In the rows, 128 means zero.
Each path is a new rotation, seen through one point. The rows after it are directions, each followed by how far the rotation turns it, in deg/step (0 if it stays put).
Each turn is a multiple of 5 degrees from 10 to 175, or 0.
Each row of a path follows its step; steps can be skipped.
path 1
step 0: [126 113 129 131 114 118 127 129 132 131 132 122 129 131 128 118 118 122
 126 113 139 137 106 128 128 120 136 135 142 132 124 127 123 119 128 139
 132 116 114 130 130 128 135 134 131 114 130 124 118 131 134 136 130 134
 126 115 140 127]
step 1: [128 122 138 134 125 121 141 114 131 134 122 126 129 117 126 140 134 126
 128 128 117 135 137 133 136 121 128 131 133 120 131 126 134 126 148 129
 132 131 126 129 124 133 123 137 133 134 119 130 125 129 113 126 139  96
 125 124 131 131]
step 2: [118 129 143 116 118 123 124 136 127 126 142 128 121 138 132 114 129 123
 115 134 127 138 136 128 129 126 124 133 115 129 122 135 117 120 142 103
 124 122 123 127 135 138 127 131 134 121 125 132 127 131 126 121 133 138
 144 128 127 128]
step 3: [118 131 124 116 131 130 133 128 126 139 119 134 126 125 137 137 127 129
 130 115 143 120 120 124 149 119 120 122 131 126 136 123 137 140 130 117
 130 128 140 127 115 122 121 130 138 116 125 116 138 135 115 123 126 134
 129 135 136 129]
step 5: [121 122 135 132 134 138 125 130 128 124 121 115 125 121 140 133 142 131
 128 124 117 117 128 138 144 121 132 125 125 122 120 133 132 124 134 127
 127 122 142 117 126 121 140 120 137 130 128 121 120 117 127 137 125 108
 138 112 119 125]
step 6: [112 124 130 119 134 116 113 132 126 120 138 128 111 128 127 125 135 138
 128 137 125 128 139 128 132 134 126 130 136 125 129 137 120 126 131 123
 125 132 129 125 125 137 108 133 117 138 131 127 139 143 144 120 117 129
 133 127 119 139]
step 7: [129 126 125 120 129 139 126 130 128 135 116 127 128 117 141 136 125 123
 122 111 140 128 135 130 122 126 123 132 131 138 123 132 120 136 122 121
 138 129 130 135 127 116 138 119 135 128 123 125 135 140 141 137 111 137
 129 116 149 133]
step 8: [128 123 123 129 126 121 116 121 129 132 141 133 127 127 121 133 124 129
 133 130 122 145 125 131 144 119 142 137 135 131 125 114 130 119 126 141
 131 132 119 132 125 115 118 138 133 128 131 122 114 137 137 136 120 119
 109 128 129 120]
step 10: [118 136 128 125 125 121 128 143 119 136 131 120 113 128 128 110 135 123
 127 127 135 147 135 123 139 136 137 120 130 123 120 120 120 130 138 120
 141 115 139 129 122 125 120 139 127 131 133 133 132 144 118 129 136 135
 128 130 124 130]
Directions:
[126 128 132 131 132 131 124 126 124 127 129 129 125 126 125 128 129 125
 127 131 126 129 126 129 126 127 127 128 123 124 126 128 129 129 128 129
 128 132 126 127 130 132 127 129 135 128 131 126 130 128 126 130 128 128
 129 127 127 128] : 100
[125 125 128 127 130 129 127 131 131 127 125 128 129 126 127 128 125 129
 127 127 126 129 124 124 128 131 127 130 124 127 131 124 127 131 127 128
 130 127 129 128 125 130 131 131 127 129 128 127 130 131 128 126 125 133
 127 127 132 128] : 95
path 2
step 1: [137 130 149 138 128 123 125 134 126 133 130 136 129 125 126 116 117 128
 122 136 121 128 137 115 131 112 129 117 123 137 130 121 124 141 136 115
 134 128 135 139 124 136 135 131 136 129 143 125 125 111 117 132 123 137
 129 129 139 144]
step 2: [114 135 123 122 131 135 123 121 134 124 123 127 129 128 134 122 135 121
 124 110 137 143 139 121 128 136 128 146 131 127 132 127 135 126 140 147
 133 140 116 130 127 134 127 108 130 128 134 128 128 137 133 113 137 116
 133 138 138 122]
step 3: [135 111 144 129 122 130 136 131 121 129 120 131 139 130 116 125 128 133
 127 139 127 115 129 141 118 130 117 126 145 132 132 142 118 124 128 119
 121 129 141 134 135 147 136 132 128 123 120 137 147 137 126 122 125 138
 126 134 125 125]
step 4: [121 139 131 138 128 122 125 130 124 124 141 136 119 115 120 120 137 109
 118 120 143 132 137 123 122 119 121 125 127 121 127 120 124 129 125 114
 142 125 128 117 115 120 137 116 137 124 137 123 122 122 131 138 133 117
 128 120 119 140]
step 5: [137 126 115 128 118 145 131 130 127 128 120 139 126 131 138 122 105 135
 131 124 134 125 130 126 122 132 126 135 136 124 128 135 136 132 126 135
 125 137 130 132 130 130 128 122 109 117 138 136 118 131 116 108 112 123
 143 132 138 120]
step 6: [113 130 144 120 124 131 120 128 119 123 117 128 124 128 119 112 130 127
 123 117 119 130 118 148 126 113 136 122 137 141 124 127 125 127 135 106
 116 122 112 130 124 140 124 129 133 131 118 126 137 124 132 132 136 124
 124 127 124 129]
step 7: [123 118 136 126 135 126 144 138 115 121 143 129 129 121 132 129 121 132
 140 129 131 129 141 106 127 131 113 136 132 123 132 136 132 124 136 125
 138 123 134 138 122 110 133 114 135 133 133 132 119 113 134 121 133 131
 136 124 128 127]
step 8: [129 132 120 130 134 126 127 130 135 137 118 124 134 115 120 122 124 118
 108 127 124 121 140 139 119 142 136 128 124 133 119 126 122 134 137 120
 124 129 120 127 136 127 120 125 120 120 124 118 132 144 111 125 122 122
 149 139 132 115]
step 9: [137 134 151 139 128 128 134 126 119 122 122 126 129 137 134 133 130 122
 128 121 136 140 118 144 128 128 134 122 139 146 135 136 138 115 128 119
 124 126 138 130 121 126 138 121 129 128 141 125 130 117 149 124 116 132
 123 121 131 130]
Directions:
[129 127 130 130 130 131 129 126 129 129 129 126 129 130 128 129 131 127
 130 130 126 121 125 126 129 127 127 127 127 124 125 132 126 128 129 124
 127 129 128 128 127 129 130 122 129 132 129 128 126 128 127 131 130 127
 127 126 127 130] : 115
[127 130 131 130 127 125 128 127 128 126 128 129 130 128 127 131 131 129
 128 130 129 129 124 132 125 125 127 124 130 128 131 128 130 127 125 126
 127 130 126 129 126 129 129 131 128 132 128 126 131 125 123 128 131 130
 132 126 130 126] : 130
path 3
step 0: [130 127 108 131 125 123 118 129 132 133 123 127 131 123 130 122 131 132
 119 131 144 134 143 121 138 117 136 137 123 126 129 128 128 134 130 120
 116 141 116 119 126 120 132 136 145 131 120 113 121 117 139 136 112 120
 122 126 134 124]
step 1: [138 130 111 137 116 120 122 143 131 117 123 121 120 123 134 121 146 147
 115 131 133 120 129 131 124 131 116 126 122 126 130 125 126 127 138 134
 127 127 133 119 139 115 145 135 129 139 127 124 121 130 136 125 125 117
 127 119 127 136]
step 3: [137 125 122 139 134 111 139 142 138 135 130 128 125 123 132 128 131 117
 145 147 128 133 131 121 133 134 123 119 118 125 135 129 133 126 138 132
 133 132 120 131 113 134 130 132 118 115 131 120 136 127 133 127 132 123
 132 122 141 107]
step 4: [118 127 122 146 131 120 121 124 149 133 130 128 128 122 132 130 127 120
 137 146 136 130 128 127 131 133 118 136 134 116 126 132 142 122 122 130
 120 131 137 107 127 130 132 133 130 111 135 131 122 119 128 122 142 126
 137 118 119 124]
step 6: [126 124 107 119 125 115 122 142 131 121 128 139 146 132 142 131 145 129
 121 121 126 122 128 114 132 121 145 138 134 116 133 127 119 122 136 126
 127 128 133 121 127 122 132 135 135 133 123 118 129 122 143 127 129 130
 122 127 136 120]
step 7: [133 133 121 135 134 117 116 139 124 121 128 138 126 114 135 137 134 136
 118 120 144 125 116 119 139 128 120 121 126 126 125 131 125 114 128 140
 143 130 126 112 128 121 130 125 133 142 132 110 127 133 123 118 127 118
 120 122 132 124]
step 8: [137 122 129 144 127 130 121 128 117 125 130 132 132 133 124 129 128 130
 123 139 133 128 127 122 132 133 120 124 119 124 120 117 131 134 148 140
 142 130 112 126 105 119 130 131 132 116 144 114 118 123 129 122 129 118
 121 120 129 133]
step 9: [136 116 130 133 122 120 126 140 133 129 123 134 127 129 134 128 132 125
 128 157 131 124 135 131 132 122 121 123 127 133 131 128 127 139 146 119
 137 120 132 117 117 125 140 132 128 109 129 129 130 140 128 131 139 126
 126 133 113 112]
step 10: [124 125 113 136 112 123 112 134 140 128 125 131 131 114 129 124 126 120
 129 140 112 143 127 135 133 123 131 124 134 121 128 135 131 134 115 137
 124 143 131 117 125 133 139 118 126 116 134 120 134 131 128 123 136 133
 123 133 112 119]
Directions:
[128 127 126 128 129 127 128 125 131 130 127 128 129 129 128 131 125 129
 126 130 130 129 125 129 133 127 127 130 128 129 125 129 129 125 128 123
 135 123 132 126 130 130 129 129 128 132 127 132 126 130 128 130 127 129
 129 128 126 127] : 145
[128 131 126 129 127 126 135 131 128 131 128 128 127 127 130 128 129 129
 129 126 128 131 126 127 130 122 128 127 129 126 129 130 130 128 128 127
 127 130 130 126 127 125 127 127 128 127 128 128 127 126 123 131 124 130
 125 131 128 123] : 110
[127 128 127 125 125 125 129 128 130 131 132 127 128 132 125 128 125 130
 129 125 127 128 131 126 127 127 131 129 124 128 126 126 131 129 131 127
 131 128 125 128 128 129 131 127 124 126 130 128 128 126 133 127 124 127
 127 127 130 126] : 135
[124 130 125 127 127 128 126 125 129 130 127 127 129 124 129 124 126 129
 126 133 127 126 133 125 125 123 128 130 129 126 130 128 131 131 126 128
 129 128 128 129 128 125 128 125 129 131 127 130 129 127 129 127 131 127
 130 133 127 128] : 70
[129 125 128 130 128 127 125 129 131 128 125 126 125 130 126 125 125 126
 129 128 129 124 131 130 130 126 132 132 130 127 129 129 129 129 128 127
 127 131 130 127 126 132 126 129 129 124 127 130 130 127 125 129 127 126
 125 127 122 129] : 70
path 4
step 0: [135 134 128 130 117 124 129 123 127 131 128 120 125 126 125 131 119 113
 140 121 122 136 118 137 128 135 136 124 127 128 132 121 129 139 127 131
 149 131 128 139 124 120 134 133 130 116 122 122 121 116 123 125 117 120
 142 123 123 105]
step 1: [133 127 121 137 125 118 139 126 128 124 143 129 134 126 142 128 128 141
 128 134 115 139 133 133 133 131 138 129 131 133 120 116 132 136 131 125
 144 127 132 125 124 139 134 118 124 124 133 143 120 129 133 151 136 126
 121 126 128 137]
step 2: [121 130 125 128 124 126 132 129 138 125 133 120 134 122 140 124 123 120
 137 119 116 125 125 125 127 137 130 132 134 133 116 127 120 120 129 138
 121 118 137 128 136 104 131 131 121 137 139 120 130 135 114 128 144 117
 125 130 112 123]
step 3: [122 141 141 142 116 126 126 123 124 121 134 134 134 136 135 131 123 115
 121 123 125 140 119 142 140 121 124 135 129 126 142 127 125 140 125 125
 133 141 121 130 129 129 119 120 123 137 122 122 119 125 114 133 130 133
 138 130 115 131]
step 5: [132 127 123 129 122 129 153 134 131 131 139 118 138 133 123 117 122 117
 129 135 123 118 133 122 131 134 126 130 135 136 131 122 127 134 129 141
 111 123 121 133 127 118 135 107 126 131 122 117 125 125 130 134 120 122
 140 127 123 125]
step 6: [125 132 122 146 132 136 126 145 134 126 128 109 123 135 130 136 129 122
 131 118 121 146 134 139 141 127 128 131 120 145 141 124 135 125 126 113
 132 131 126 124 123 128 125 134 134 124 131 123 124 136 126 140 124 122
 134 129 122 122]
step 7: [136 127 111 138 127 121 119 128 139 122 122 135 136 130 136 132 128 132
 124 123 119 130 129 131 128 133 136 131 142 127 126 126 144 134 124 149
 115 123 128 134 131 137 113 123 131 134 134 119 117 130 123 137 131 118
 117 131 140 137]
step 8: [123 127 114 123 127 131 139 135 139 138 139 129 131 127 130 135 125 110
 125 136 137 131 130 124 127 127 129 133 124 123 127 122 127 128 117 127
 133 146 118 143 129 117 133 127 126 139 132 119 124 132 117 115 122 106
 124 137 119 128]
step 10: [138 131 116 123 124 138 131 145 133 133 133 127 131 116 133 125 129 133
 136 124 124 120 123 131 143 154 125 136 122 124 127 126 125 144 125 135
 124 116 128 123 119 133 126 136 120 134 132 131 121 121 129 131 134 116
 124 142 138 131]
Directions:
[129 124 128 128 125 128 128 129 128 128 126 128 131 129 132 127 134 132
 127 128 128 129 123 128 125 128 128 129 128 129 126 126 130 126 126 125
 128 127 127 126 125 129 124 128 130 124 128 130 124 129 127 129 131 129
 128 126 131 130] : 130
[129 127 126 126 124 130 126 128 126 130 126 132 126 128 128 128 128 124
 128 130 129 128 124 125 128 128 131 128 126 128 127 127 129 129 128 127
 131 128 125 130 128 126 131 123 124 128 124 127 127 131 131 127 125 132
 126 129 129 126] : 80
